In the rows, 128 means zero.
One turn moves each row of this set onto another row. After a few examples, where does it send each row asked below?
gobef: [154 145 134 114 142 133 158 144 107 110  80 123 120 148 133 124 135 158
 146 126 139 123 116 158 122 145 133 132 129 137 111 138  90 154  95]
Rel: [126 129 117 120 158 121 126 154 133  58 129 114 136 147 141 131 139 103
 118 120 118 121 115 129 136 170 122 156 119 104 143 109 100 132  90]
Tafad: [105 111  89 119 203 124  98 122 136  94 130 127 150 122 161 130 111 131
 124 120 110 172 125 134 150 172 143 102 160 120 113 117 118 143 121]
nazo: [138 152  98 118 163 155  90 116 153 100 106 137  96 107 110 122 125  90
 122 103 136 135 152 133 116 140 111 123 150 109 118 148 138 153 121]
tos: [125 131 124 128 142 110 117 129 104 102 114 145 115  96 101 122 101 136
  88 129 113 153 103 143 151 134 135 118 131  89  93 142 121  95 102]
nik: [136 144 104 115 135 105 123 173 144  91 100 157 118 132 109 123 151 120
  98 147  93 131 135 130 138 142 141  95 167 113 111 135 131 154 119]
Fezeg: [ 96 114 132 109 159 105 126 133 100  94 135 128 110  97 125 154 111 102
 104 143 138 156 122 167 117 150 124 162 138 110 118 146 103 111 123]
bito: [137 126 133 124 204  88 136 120 119 107 103 150 131 128 117 146 127 101
  96 130 102 106 103 166 141 144 155 118 152  90 128 154  95 146 114]
kas: [126 124 103 135 164 121 119 147 124  99 130  89 107 150 117 131 107 107
 135 101 127 131 136 135 118 150 138 161 115 140 140 100 153 137  95]
viz: [180 124 149 132 139 128  81 137 138  81 126 135 135 131 130 121 108 121
 111 125  98 143 136 131 139 172 120 130 175 128 124 133 128 147 135]
Zelol: [123 140 127 114 174 125 186 143 117  98  99 118 127 129 131 153 125 143
 115 144 122 133 144 129 165 153 155 129 151 154 132 152  91 175 107]
lakur: [ 89 133 108 117 157 104 118 100 123  97 106 116 134 142 115 124 119  95
 117 148 125 143 154 131 126 151 172 136 156 128 125 133 127 152 161]
fove: [152 129 122 128 167 128 150 139 117  84  77 106 116 141 119 121 103 150
 141 101 139 136 102 153 124 123 133 135 152 149 100 141  99 156  70]
Bozu: [156 120 138  85 169 103 129 122 130  88 147 138 124  96 137 123 115 111
 100 111 106 118 171 158 116 151 153 126 121 126 107 126  87 140  92]
gat: [132 107 150 127 150 108 112 128 112 100 133 129 146  87 139 137 100 129
  70 129 135 160 143 127 127 111 130 136 152 105 114 169 126 142 115]
Badit: [141 172 137 138 189 110 134 158 119 126 146 135 129 143 133 112 111 132
  97 132 122 137 143 142 115 126 137 115 108 104  98 157 105 138 125]
basud: [110 118 133 149 154 148 135 141 149  93 125 115 104  97 116 136  81 108
 101 112 110 113 100 147 115 168 150 114 118 143  98 134 130 171 125]
Ruli: [141 136 103 138 156  95 146 127 154  77 101 126 131 168 138 127 107 116
  92 102 112 160 123 139  97 156 138 144 156 135 125 150 149 108 112]
Gove: [154 142 125  98 139 132 139 124 125  89 126 138 104 130 130 116 115 159
 126 127 118 127 121 133 163 123 147 128 137 128 146 132  85 195 108]
muf: [140 119 111 142 145 109 147 121 129 113  98 167 137  96 141 142  96 102
 135 130  83 142 124 139  88 112 124 126 140 142 128 126 128 125 121]
suk: [139  88 101 136 168  93 133 133 151 134 121 125 131 101 105 157 117 150
 141 101 120 133 118 132 124 131 153 129 130 129  87 131 132 154 143]
Mog: [109 141 118 106 160 128 123 105 139 101 134 129 185 142 131 120 164 130
 108 126 146 141 149 143 133 139 125 124 141 132 103 161 114 163 113]
Pud: [112 134 115  98 191 124 179 144 124 102 120 116 110 123 115 145 110 152
 134 103 134 151 130 142 164 143 147 128 165 167 110 142 112 163 101]
Sedo: [135 110  95 148 160 108 107 140 143 108 107 151  94 110 100 114 135 119
 127 116  98 144 141 148 150 131 134  98 180 155 127 115 135 147  96]
leto: [116 138 128 122 165 164 135 100 152 128 135 167 145 109 113 144  84 118
 110 122 118 133 115 156 120 120 114 118 143 132 136 124 119 130 142]
bal: [130 120 136 181 159 107 150 103 176  90 147 117 120 119 125 132 105 116
 134 118 125 152 116 160 127 117 120 130 149 137 101 134  92 145 115]
gutab: [123 138 117 133 178 130 116 135 140  98 111 123 168 101 124 173  64 126
 126 125  96 142 128 131 125 130 141 128 106 139 133 117 119 120 119]
Sela: [113 118 117 150 183 141 115 103 128 115 134 115 164 159 118 119 111 127
  97 122 130 148 120 160 133 146 128 124 166 169 113 151 142 171 108]
mev: [133 124 114 158 174 142 126 120 132  96 110 133 124 125 127 107 163 131
 125 117 132 148 129 124 134 163 139 121 113 130 132 139 124  83 115]
von: [143 130 116 105 164 141 144 138 117  90 129 124  80 125 132 117 105 140
 131 116 125 142 103 136 135 107 143 128 154 137 131 141 124 207 104]

Badit moves to suk
Pud moves to Gove
Sedo moves to Rel
Now find these:
nazo moves to mev
leto moves to tos

